Each row is where one point has got to under a steady rotation. How many steps took it there?
The counts run from 0 to 388.
[-21.5 -31.1   7.1   0.6 -13.9  -2.1  -8.0   0.4  -7.6 -10.2  25.8  12.3
  20.3   3.5 -12.1  14.4  25.5  14.7   8.2 -18.0   9.8  20.5  -1.5   0.6
  14.3  -1.5  19.6  25.2  -0.6  11.8  -9.3 -15.3   1.6  -1.7 -31.1  12.6
 -12.3 -14.5   5.6   9.5 -20.1  35.5   1.5  -3.5  10.8  31.3 -13.8   0.8
  -2.6 -11.1  -3.4] => 197
[-12.4 -18.4   1.2  -7.3 -12.8 -19.9 -18.2   8.5 -31.8   4.0 -30.7  22.0
  25.5  -7.9   0.5  20.1  11.6  21.6  -7.0  -2.2  -3.9  -6.8  -2.0  -1.4
  -5.1  -2.5   0.3  28.3  20.8  26.9   7.1 -18.3  24.9  17.2   3.0   5.2
  -6.4 -22.2   1.5 -18.1   3.7  11.5   6.6 -17.8  -2.2   0.2   4.2  -4.5
  -3.8  -6.1 -24.2] => 339
[ -1.7  -5.2  14.8   2.6 -11.5   9.8  -7.1  -1.8 -22.8   7.9  -2.7  -0.9
   2.3 -11.5  -6.9 -18.3 -12.0  11.1 -11.3 -10.2   4.7   4.1  14.6  -6.1
  -2.6 -30.9  -1.9  13.5   7.2  34.3   5.7 -24.4  20.2  32.7  -3.7   4.9
 -14.7 -10.5  14.6  15.3   7.5  13.1 -11.9 -35.0  21.9  15.2 -17.8   8.7
   5.1  -8.2 -24.3] => 275
[-10.7   3.2  -8.4  10.3  -9.9 -27.7 -13.6  11.9 -12.7  -2.9   8.5  25.3
  15.8 -13.3 -22.4   8.4  -0.8   7.1 -20.0   0.5  13.4  14.5  10.5 -15.7
  -2.3 -12.1   4.8  30.8  12.0  44.3   2.9 -25.2   9.5   3.6  -2.0   3.8
 -17.8  -9.5  19.9  -3.9  -4.1  29.1   4.9  -6.1   8.0  24.8  -8.8   7.8
  15.3  -2.3  -9.7] => 63
[-35.6 -18.8   9.6   4.1   4.3   1.7  -5.1  -2.3 -25.3  -3.5   2.3  11.4
  17.7 -10.8  -1.7   9.0  -9.4  27.6 -12.3  -4.3   6.2  21.9   8.5   2.7
 -14.7  -3.3  -1.1  42.5  13.6  27.6   5.0  -0.6  13.9 -14.1  11.7  25.4
 -11.5   5.9  21.4 -13.9  -6.9  -9.1   0.1  12.6  20.5   2.9  -8.0  12.7
  18.1 -17.2  11.5] => 238
[ -6.9   5.5  13.9  -1.4  -7.5  23.1 -20.4 -21.8 -22.2  -3.1   0.8  -2.8
  14.1  -0.1  -3.6  -8.8   5.1  52.9  -4.3  -6.6  12.8  24.3   1.2   4.6
 -19.2   6.9  -5.0  23.5  15.5   8.6 -10.7  13.3   5.3  -5.1   1.7  28.4
   0.0  -7.3   7.3  23.9  -3.5   4.2  13.5  -3.4  22.8  26.3 -22.1  -0.7
  10.3 -15.1  -8.2] => 248
[-10.3 -10.6  11.6  -2.9 -28.1  -4.8 -14.5   4.9 -22.0  13.5   2.8  21.7
  10.0 -23.5  -2.4   4.3 -14.0   8.7 -10.6  -8.1  11.8 -16.7 -10.1   6.2
  10.3   1.6   9.5  30.7  30.9  32.5   0.3 -22.1  19.5  15.7   0.8  11.3
  -9.1 -15.8  -2.7 -14.4  -1.4  12.1   5.3 -23.8   3.0  -4.2  -0.9  -6.0
  11.0 -18.2 -28.2] => 280
[-19.1  11.9   4.5  -1.3  10.6  -1.5  -5.2   6.8 -16.2  -6.1   3.7  21.7
  18.0 -18.4 -15.2  13.0  13.0  38.2  -5.5  13.6  19.9  -4.4  -3.9 -21.4
  -7.5   3.0  -9.4  33.7  17.8   4.5   8.0 -12.7  11.2 -23.3  13.7  31.7
  -8.3  -6.0  31.4   8.9 -12.0   6.6 -19.6  10.7  17.6  17.8 -11.6  19.3
  14.4 -10.4   2.6] => 20
[ -3.1   2.5  -8.5  -9.6  14.3  13.6  -2.8  -2.9 -21.4 -13.1 -22.9   6.3
   5.7 -14.1  -3.8  -2.4  -4.1  24.1  -8.6  21.7   0.5   0.5  26.2   1.5
 -15.4 -14.5  13.3  16.6  11.5  34.6  -2.1 -41.8  15.3  18.1  -3.5   3.0
  -8.8 -22.3  19.6  13.4   4.4  -4.3  -9.9 -21.1  26.9   9.6 -12.5   0.5
  10.8  -6.3  -6.9] => 348
[ -3.1  18.8   7.2 -26.2 -16.4  24.3   2.9 -12.3 -17.6  13.9  14.5  -6.7
  15.0  -9.6   0.3  15.4   3.8  27.0   5.5   5.5  25.2 -17.3  12.2   3.1
  -6.7   4.1   0.3  12.4  -0.6  16.7 -10.1  -7.4  26.0  -9.0   8.2  10.8
  12.7 -26.4  -0.3  31.0  -3.3   2.8  -5.3   4.8  37.6  31.3 -22.3   7.0
  13.7 -17.5  -0.4] => 160
[-11.2   6.5   2.0 -11.7 -12.3   7.6 -18.8   4.7 -30.2  -1.0   4.9  25.7
  18.6 -25.2  -3.0  25.2  -9.7  17.7   3.5  15.1  13.6 -22.0  -2.0  17.2
 -17.4  19.2   1.7  31.1  16.9  18.8  -5.7  -9.8  15.7 -20.7  19.4  17.3
 -11.8 -29.1   3.3  -2.5  -1.6   1.5  16.5  -5.0  -5.8   5.2  -5.2   0.6
  22.3  -7.0  -6.3] => 367
[  1.0 -11.2  -2.7   7.8  -2.6   1.9   2.4   2.5 -13.6  -4.4  -1.2  -2.3
 -14.7  -6.4  -7.7   3.8   0.8  23.7  -6.6  14.2 -16.2  29.7  15.1 -11.7
 -24.7 -14.2   1.1  12.3   9.8  18.1   0.2 -33.5  14.0  22.6  -8.5   8.3
 -13.5 -21.0   9.2   7.6  -1.3  18.0 -14.1 -14.1  36.9  29.2 -22.3   6.9
   8.3  12.6   0.9] => 55
[-22.6 -21.2  20.7   9.1 -23.5   1.6 -22.7  -7.3 -37.8   9.3  -3.9  20.1
  18.6  -3.9  -4.7   0.2 -16.3  24.3 -14.8 -15.1  -7.7  16.3 -10.4   2.2
  -6.8   4.6  -1.7  33.8  17.7  22.2   3.7   8.4  19.6  -5.4   8.9  15.3
  -7.5  -5.8  -6.4 -25.6   4.6   5.9  22.2 -12.7  13.8  11.5  -2.3   7.3
  -1.4 -14.9 -19.1] => 251
[ -0.4  -8.9   8.1 -12.6 -13.2  18.1 -10.9  -9.5 -13.1   5.1   4.4  -5.5
  15.7   2.3  -8.7   7.4  12.7  35.4  -2.0 -17.7  14.6   8.4   7.1   8.1
 -22.4  -7.5   7.2  -0.6  10.2  18.0  -6.1  -2.4   4.8   9.6 -13.9  11.1
   8.9 -16.3   7.4  35.5   0.0  21.4   7.8  -4.0  25.1  48.5 -20.3   1.7
  -0.8 -11.7  -1.2] => 189
[ -1.2 -14.8  -4.6  14.8  -4.5 -15.6  -0.1   9.1 -35.8   5.8  -5.4   2.3
 -13.7  -7.8 -11.3  12.9 -11.3  12.7   5.3   7.8 -22.3  29.8   3.2  -5.7
 -29.6  -1.6   8.7  27.3   9.3   6.5   0.6 -30.3  13.3  21.9  -5.7   7.9
 -22.6 -19.3   7.3 -12.1   8.2  27.5  -8.2 -18.2  33.8  19.8 -17.3   5.6
  -2.0  19.6  -4.2] => 54
[  4.2  -8.7  -8.0   3.7   9.1   1.2 -12.8   9.1 -45.6   4.5 -10.4  10.3
   0.4 -11.3   0.3   9.0   0.8  12.7  16.9   1.3 -13.3  -4.4   6.7   9.6
  -7.0   2.8  16.6  24.1  -1.3   4.6  -0.7 -40.4  13.1  15.9  -6.6   0.2
 -24.4 -27.6   1.9  -1.2   0.7  11.0   3.2 -40.9  24.5   6.3 -13.9   2.1
 -10.6   1.7 -25.0] => 346
[ -7.0  -1.6   3.9  -3.1 -17.5  -6.9 -15.8   1.8 -36.6   4.6 -25.4  15.2
  19.5 -12.6   1.8  17.0  13.1  45.8  -8.0  -5.3  -2.8  -2.3 -24.0   9.5
 -23.9   5.3   1.7  22.9  21.9  -4.9   1.9  11.1  15.8   8.8   8.2  15.7
  10.1 -22.6  -0.2  -0.8   4.1  17.8  12.1 -11.4   3.7  17.7 -14.1 -13.4
  -3.7  -6.3 -11.7] => 323
[-14.6  -6.7  14.0   7.6  -2.8  26.5   2.3   1.5 -28.8   7.6 -13.3   4.2
   3.3 -17.8   0.0   4.6 -19.0  16.2 -10.1   3.7   7.8  -5.8  10.5   9.5
 -21.4 -32.1 -13.0  19.6  -8.6   6.5  15.6  -8.9  32.5  27.4   5.2  13.0
   6.7 -14.0  13.0   6.8  11.4  -8.1  -9.6 -15.1  10.3  14.3 -37.2  16.2
  19.6 -14.0  -8.7] => 304
[-20.2  -4.9   8.3   4.2  14.2  39.7   8.9 -13.9 -24.2   6.5  -1.8   4.6
   9.8  -2.6   1.1  -9.7 -10.2  24.5  -9.4  -1.2  16.5   6.4  15.6   6.4
   4.9 -22.1   0.2  28.0 -11.9  15.0   3.7 -14.7  18.6   3.3   1.8  17.7
  -8.5  -2.6   6.9  -0.6  -9.5 -18.6  -9.7 -10.1  50.3  12.1 -28.5  13.7
   6.9 -26.6   2.9] => 231
[  2.3 -11.1  -6.7   3.5   0.5   4.7   5.3   5.6 -30.1  12.9   1.0   1.8
  10.9  -5.6  -4.8  18.7 -11.2  10.2  12.7   6.3  -4.6   6.0  23.0  -0.6
   6.9  -2.5  23.3  21.1  -9.0  22.5  -1.2 -39.2  16.6  10.3  -3.4  -7.0
 -17.1 -16.4   2.5  -4.2  -9.2   4.3  -8.6 -24.1  52.9   7.7 -10.6   8.3
  -3.2   0.8  -8.9] => 142
[ -8.8   3.2 -12.5   5.6 -13.6 -17.0 -13.2  10.1  -7.0   4.4  -7.4  32.3
   8.7  -9.1 -18.1   3.3  -7.7  26.6 -33.2   5.4   5.3  11.3   6.4 -12.8
  -3.6 -11.3  13.6  14.1  21.7  45.6  -2.1 -29.1   9.0   9.1  -0.9   2.0
 -11.3 -15.2   8.1  -9.7  -2.8  18.8   2.3 -11.3  24.1  22.9  -4.5  -4.7
  17.4  -5.4   0.2] => 62
[-12.3   2.2   4.0  -6.0 -13.4  -9.8  -1.7   8.7  -2.3  -3.8  23.4  16.3
   2.9 -26.8  -9.9  37.6  13.5  17.5   0.6  13.2  21.4  -5.2   1.6  -0.3
   6.5   3.8   5.6  31.8   2.0   7.0 -10.6 -30.1  17.8  -3.7  -6.5  25.5
  -4.3 -36.8  12.9  -2.9 -10.9  19.8 -11.8   4.7  -4.5  16.0 -17.8  -0.2
  21.4  -1.9  -5.3] => 80
[-22.0   6.1 -12.2   3.5  -2.2  -0.4   4.7   6.1 -12.0  22.3  -5.8  22.7
  13.8 -19.9  -5.2  20.4  -6.4  21.8 -27.2   4.8  13.5 -10.0  -2.3   5.9
  -4.2 -14.5   1.7  14.6   3.8  27.0  14.3 -14.1  25.5   1.6  18.3  10.8
   9.0 -26.2   7.4 -23.4  -3.1  -3.2   0.3  14.7  20.9   9.1 -10.7  -4.5
  17.5 -18.2  10.2] => 91
[-14.0 -26.5  -1.1   6.3  21.3  16.5  -1.2   6.9 -22.9  -1.3   1.2  14.8
 -11.3 -28.4  -2.1  14.3   0.5  13.0  12.6  17.3  -1.7   2.4   6.3  -2.0
  -7.7 -16.6   1.2  35.2   4.1  10.4   7.5 -42.6   6.7   1.5  -8.6  18.0
 -21.7 -16.9  17.8 -15.9  -6.6  -4.4 -17.4 -15.7  15.6   1.9  -8.5  10.8
  17.8  -3.5  -2.7] => 10
[-18.1 -29.8  20.1  -4.4 -26.4  11.7   4.5  -2.4 -25.3   2.2  25.1  -2.2
   4.5  -7.9   7.0  42.6  -1.2   7.6  26.1   0.7   5.3  10.5   8.0  13.9
 -12.7  14.8   4.8  27.4  -6.3  -1.8 -11.5  -6.2  20.5 -10.9   4.2  17.9
  -0.1 -26.3  -9.6  -5.7  -0.5  17.0   6.3   0.7   9.8  13.8 -18.3   6.9
  10.5  -3.5   3.0] => 169
[-20.0 -13.7 -14.5   9.8   1.7   9.4  13.2   7.4 -28.7   8.0   8.4  15.6
  -6.6  -3.6  -7.4  32.2  -1.5  12.8   1.4  11.7  -8.7   4.2  -1.0  10.9
  -2.0  -3.0   9.1  29.0 -19.7  -2.1  -0.2 -18.6  26.5   4.0  -0.4  13.7
  -1.3 -33.1 -12.2 -31.9  -6.4   0.5  -6.1   4.2  25.1  12.0 -29.5  -4.7
  10.4 -14.5   0.2] => 97
[ -8.6 -19.2   7.1  -2.9   0.7   0.5   0.7   4.6 -23.1   1.8  23.7  -1.7
  19.1  -9.9 -10.4  19.2  24.4  14.8  19.7 -17.9  12.1  -5.2  -6.5  -1.1
  19.9   3.2  15.3  32.9  -2.3  -7.3 -10.1 -24.3   5.2  -6.3 -22.2  14.9
 -10.9 -13.8  12.6   8.8 -19.1  23.1 -15.0 -19.5  23.3  15.8  -8.5   6.7
  -7.6 -12.6 -14.3] => 212
[ -5.3  38.4  -5.4 -14.8  -8.1   7.2 -15.6  -3.9 -28.1  -5.3   4.6  12.8
  29.0   2.7 -13.1  -0.7  -1.8  25.1  -8.6  22.2  22.8 -24.4  -1.3  -1.5
  -1.0  -0.3  -1.0  14.8   2.7  15.6 -10.4 -17.5  21.2 -17.8   7.2  10.1
  -6.2 -25.0   1.9  20.7 -12.3   2.7   6.4  -9.0  28.3  20.7 -18.9  11.7
  21.1 -18.2  -6.3] => 365
[-10.8   4.3   3.6   1.6 -20.0 -29.1 -11.7  11.1 -11.2  -2.5  17.1  21.5
  15.2 -18.5 -21.4  14.0   7.2   4.8  -2.2   0.2  19.8  11.5  10.1 -17.4
  -5.1  -3.4  -2.0  26.3  14.4  27.8  -4.4 -20.4   3.8   1.0   0.6   9.5
 -14.4 -16.0  31.4   8.2  -0.7  37.2  -6.4  -6.3  -3.3  26.9  -7.1   8.9
  10.0   8.8  -9.1] => 64
[-14.6   6.4  -0.7   2.4  -2.1  16.3  -7.8 -11.5 -26.5  -9.4 -11.0  16.0
  19.4   4.1 -12.7  -8.3  10.5  22.8 -21.3   2.5   6.5  12.3  15.7   2.2
 -11.9 -31.0  -9.2   8.5 -11.8  24.5   6.7  -3.9  19.5  14.3  -2.1   7.4
  -3.7 -17.2   4.9  10.7   6.8  -4.3  13.6  -7.0   2.1  28.8 -43.8  -2.9
  12.1 -25.3  -7.1] => 320
[-13.6 -16.6  -0.5   3.2  -9.3  23.5  10.3  -0.9 -30.3  13.7  13.0   0.3
   3.3  -7.5  -3.3  18.9 -27.0  -9.5   9.7   5.7   2.6   1.1  29.7   9.5
  -1.9  -4.1   7.1  21.5 -19.7  25.6  -0.2 -24.8  17.9  -4.3   2.5   6.8
 -16.1 -14.0   4.1  -8.8  -4.4  -3.9  -4.4 -10.3  38.2  12.1 -21.4  22.4
  16.4 -10.3   3.0] => 157
[  1.2  -4.4   3.9 -12.9 -24.0  23.8 -14.7 -11.5  -4.9   8.2   5.8   1.7
  16.7   2.6  -1.3   8.7  12.8  38.0 -10.8 -11.8   9.1  13.9  -6.8   5.4
  -1.9   0.1  18.8   5.2  12.3  18.7 -11.8   1.8   6.2   9.9  -9.8   9.0
   8.6 -25.0 -11.8  17.2  -2.5  19.0  14.3  -7.2  19.5  43.2 -16.5 -12.2
  -0.3 -22.1  -2.5] => 190
[ -8.4 -46.6  13.9   0.1 -13.4   8.2 -13.5   4.2 -24.7   0.8  23.5   4.9
  11.6 -15.3   0.5  25.1  18.1  11.0  26.2 -20.1   3.2  15.5  -2.0  11.8
  -0.3   2.7  18.4  25.9   1.0   5.3 -12.8 -17.0   3.1   0.1 -29.2  13.1
 -13.0 -22.5   4.0  -0.9  -9.9  28.2   1.4 -17.1   4.6  27.7  -9.3  -7.3
  -8.0  -6.2  -6.9] => 198
[-12.3   1.4   0.6   0.8   8.6  20.5 -14.0   0.7 -33.3  24.3 -12.0  31.9
  10.8 -23.6  -4.2   8.5  -2.8  15.7 -11.4   9.7   8.9 -18.0   0.8  -4.1
   0.5 -12.2 -11.0  27.7  13.0  25.9  12.5  -9.1  13.5  -5.0  21.8  15.9
  -8.8 -18.0   3.9 -27.9   1.4  -6.9   1.3  -7.8  11.3   6.3  -7.1   9.4
  19.1 -18.0 -22.6] => 17
[ -4.6  13.2 -22.0   7.9  -2.3  14.9  -8.5  -5.1 -33.1  15.2  -0.1  26.3
  10.2  -8.4 -10.3  18.5   0.1  33.6  -2.5   2.5  12.8   7.9  -4.0  24.0
 -11.7  11.0   7.7  15.3  -8.3   2.3  -9.6  -0.3   2.8  -8.5   7.7  13.9
   0.5 -33.8 -11.3 -10.5  -2.1   4.2  18.6   2.9   5.4  33.6 -34.5 -18.9
   9.1 -16.5  -5.8] => 103
[-20.2   6.2  17.5  -7.8  -2.0   4.6  -3.0  -3.7  -8.9  -7.2   9.2  25.7
   5.0 -14.1  -9.5  23.1  30.4  37.2  -0.4  22.4  10.7  -2.3  -2.5 -18.6
   2.5  -4.6 -12.3  42.4   9.1   2.8  -5.7 -10.4  20.5 -18.0   2.5  31.3
  -4.3 -20.1   9.4   3.2 -14.0   5.3 -15.8  10.9  -0.3  13.9 -15.1   9.4
  19.2  -9.3   2.4] => 21
[-31.2 -30.6  17.3  -4.4 -27.6  -4.6  -4.2  -0.1  -3.3  -6.0   4.1  13.3
  25.5  -0.9  -2.0  27.5  -0.6  14.6 -21.4  -9.1   6.2  22.0  11.0 -10.4
 -10.2 -13.6   1.1  21.2   4.5  38.7   8.2   0.8  20.9  -1.0  -0.5   6.7
   5.6  -5.0   4.6  -8.2   1.6  15.6   6.0  11.0  17.4  23.8 -12.2   7.9
  12.8 -15.8  19.0] => 180
[-20.1  -0.7  21.9  -1.2 -18.4 -17.0 -13.0  -2.7 -22.3  -9.2   1.5  14.3
  12.7 -14.7  -9.3  23.0  16.8  28.6   4.5   9.1   3.8  19.1   3.2 -22.1
 -12.3  -3.0 -20.4  35.9   8.1   9.3  -1.5   5.7  14.4 -15.9  13.3  20.3
 -10.9  -7.0  16.0   2.4   2.2  24.4  -2.7  14.7  -1.8  20.5 -17.2  18.5
   4.8   0.9  -4.9] => 35
[-12.8 -38.8  11.2  -6.6   2.2  27.8   5.3   2.8 -16.0   5.7  14.4   5.4
  -1.3 -22.9   9.7  20.3  10.0  16.0  16.9  -1.7   5.0   1.1   5.1  17.5
   6.7   3.6  22.5  34.8   9.2   9.1  -5.9 -37.7  16.4  10.1 -19.1  16.6
  -1.8 -23.6   6.3 -10.0  -6.9  -4.2 -21.9 -18.1  24.3   0.7  -5.0  -5.2
   7.5 -13.5  -6.5] => 214
